500 stands for zero in the data rows.
Some points, one per row:
[333 310 624 314 767 306 308 637 666 600 602 619 636 312 717 630]
[658 522 530 574 530 661 550 546 546 619 582 582 460 500 521 513]
[525 520 553 547 526 483 530 299 550 234 581 260 286 576 555 567]
[619 684 436 201 295 654 651 595 381 553 509 537 575 269 356 426]
[523 467 251 435 462 522 398 617 374 543 204 532 637 363 352 255]
[626 650 465 339 427 643 659 514 445 499 463 490 495 366 429 446]
[569 599 343 636 692 600 599 285 740 383 344 386 338 645 752 807]
[366 308 510 714 621 323 300 458 559 461 468 468 431 652 596 533]
[444 435 337 418 377 431 407 343 433 513 430 458 413 418 411 289]
[350 315 617 296 704 332 297 633 617 557 582 563 587 273 637 669]
[643 627 356 644 354 630 634 313 456 528 430 503 418 662 426 263]
[413 394 520 401 609 405 392 530 607 664 584 636 625 403 612 450]
[521 501 390 528 408 518 525 380 493 564 492 543 474 560 451 316]
[391 461 429 425 550 509 431 456 460 467 435 509 438 404 480 437]
[291 322 587 370 401 317 331 607 394 613 637 648 602 384 369 349]
[502 556 694 507 656 545 551 714 679 705 688 704 718 568 658 686]
[435 612 556 489 679 676 575 558 497 679 592 836 461 504 646 606]
[553 544 478 496 494 522 484 445 503 478 473 472 419 505 512 476]
[662 794 417 245 352 723 790 517 406 479 463 456 518 310 387 435]
[524 514 421 478 457 505 483 665 441 424 407 414 613 459 445 411]
[661 764 398 291 357 751 770 499 375 483 432 441 542 373 396 387]
[421 533 626 592 552 451 543 256 602 196 626 126 302 571 576 592]
[498 557 378 837 558 608 591 327 465 327 396 388 354 683 463 404]
Here are 40 more points, each followed by its number:
[480 553 304 390 584 666 466 667 347 702 299 817 593 361 448 326] 0
[357 388 493 415 460 381 398 410 464 553 514 528 432 440 466 501] 1
[389 378 441 448 438 400 453 495 465 449 448 444 534 434 464 459] 2
[614 544 478 555 548 586 575 555 528 326 424 391 556 592 568 524] 3
[552 503 394 535 471 506 528 323 521 469 451 464 404 570 477 329] 4
[565 591 580 587 592 576 590 404 609 593 577 582 404 588 589 588] 5
[812 687 584 654 634 729 682 667 577 524 539 551 599 636 612 591] 6
[314 414 501 457 502 389 452 408 520 556 526 528 449 470 470 517] 7
[517 423 793 612 406 337 502 352 661 307 792 244 385 679 557 721] 8
[361 379 494 422 473 372 407 400 533 620 537 591 529 463 520 539] 9
[482 425 340 545 440 457 397 312 398 296 313 302 293 467 413 390] 10
[450 425 437 432 507 448 432 422 553 682 551 624 597 440 552 328] 11
[562 637 582 615 653 604 600 462 603 609 577 614 428 633 627 583] 12
[578 585 596 551 667 593 538 650 549 477 533 496 518 527 601 668] 13
[588 612 348 636 301 636 623 393 339 365 369 381 387 610 353 335] 14
[703 683 391 710 343 698 687 391 443 438 400 458 381 718 358 372] 15
[504 479 445 472 444 477 472 427 417 408 417 425 449 482 421 472] 16
[461 430 406 510 456 439 434 416 412 406 394 429 421 470 440 420] 17
[447 425 623 415 765 415 409 661 636 546 579 561 571 392 710 693] 18
[374 433 498 433 537 473 450 344 480 334 469 344 357 475 435 502] 19
[608 520 730 636 530 452 583 383 668 382 735 355 387 667 627 728] 20
[550 658 494 248 390 573 677 640 419 599 527 566 695 326 395 464] 21
[418 356 502 427 340 333 392 555 428 529 503 489 562 436 383 426] 22
[508 695 484 480 431 471 672 643 441 602 493 510 708 485 460 478] 23
[423 399 683 561 406 346 444 295 617 265 652 200 354 564 526 652] 24
[446 410 517 351 452 394 384 576 479 550 501 530 554 403 489 507] 25
[462 440 403 463 432 456 425 562 430 385 391 384 500 432 429 425] 26
[551 597 424 497 650 670 532 440 480 463 398 545 411 480 520 455] 27
[296 277 482 296 559 297 278 523 485 458 474 492 508 266 517 521] 28
[383 437 362 537 595 427 508 369 594 510 401 425 460 556 577 608] 29
[378 453 613 491 515 424 424 358 537 720 642 702 400 466 536 568] 30
[548 530 373 583 545 514 581 409 463 425 365 396 445 623 461 372] 31
[552 553 321 261 299 569 580 401 290 381 332 370 367 238 288 315] 32
[674 471 395 423 376 549 422 675 367 318 387 366 624 385 370 403] 33
[382 466 401 414 571 535 423 515 445 547 402 613 491 379 484 423] 34
[782 689 542 630 598 717 617 641 548 486 515 514 549 593 566 550] 35
[440 436 464 478 413 408 469 726 457 667 461 576 737 470 438 452] 36
[619 618 493 564 632 671 581 631 524 674 496 750 582 560 589 527] 37
[349 305 510 818 667 328 298 417 577 414 473 462 393 705 595 538] 38
[376 251 658 532 617 257 203 651 626 634 618 632 566 546 639 654] 39
Which three of these numbered points are nearest to each point below, ignoring the 3 directions in which the first points spread most? Their numbers follow each, nearest first.
[607 595 527 587 596 599 570 538 490 354 434 377 425 567 514 593] > 13 26 18
[371 468 456 458 471 442 464 328 468 458 448 460 399 462 472 435] > 1 7 9
[435 338 555 458 343 291 429 656 501 564 552 507 656 517 415 544] > 22 36 39
[530 479 557 392 555 525 422 575 504 409 495 427 455 329 558 595] > 10 18 26
[414 406 377 429 416 422 393 519 423 373 367 372 474 410 423 424] > 26 2 18
[285 409 502 459 509 372 441 471 551 567 529 535 475 473 510 505] > 7 1 9
[464 374 694 397 409 374 364 431 507 481 673 479 458 428 447 469] > 20 24 22
[429 503 599 490 555 428 502 692 568 642 600 636 750 532 564 598] > 36 23 14
[439 501 631 468 580 429 544 722 554 695 621 671 776 522 562 589] > 36 23 14
[303 391 608 512 569 384 419 503 571 682 642 649 503 523 548 619] > 7 5 9
[492 528 308 378 538 594 433 621 364 649 301 714 594 357 427 322] > 0 27 34
[366 441 613 476 531 446 469 286 562 705 658 678 376 526 570 618] > 30 9 1
[505 558 329 427 575 596 494 738 386 739 324 795 699 412 457 389] > 0 37 38
[694 700 532 711 494 676 689 495 597 547 532 556 485 724 528 516] > 15 38 12
[416 337 309 344 336 378 356 767 331 308 309 313 715 323 334 305] > 33 3 26
[459 465 754 577 726 454 460 724 735 712 742 739 711 671 739 721] > 15 36 38
[487 539 317 601 666 529 553 265 705 451 382 437 361 608 695 741] > 29 34 17
[496 396 475 753 595 445 348 425 517 422 471 468 416 657 540 501] > 38 14 15
[429 577 699 646 690 556 586 494 692 721 690 711 527 653 695 675] > 12 5 15
[611 581 355 583 404 589 576 340 417 432 393 426 381 596 406 331] > 4 5 12
[505 616 539 280 444 552 623 666 485 605 554 601 693 369 467 527] > 21 2 22
[428 460 633 437 488 441 445 736 554 711 643 699 712 477 513 591] > 39 14 36
[543 555 371 573 322 559 562 424 333 382 374 399 407 558 352 353] > 14 17 16
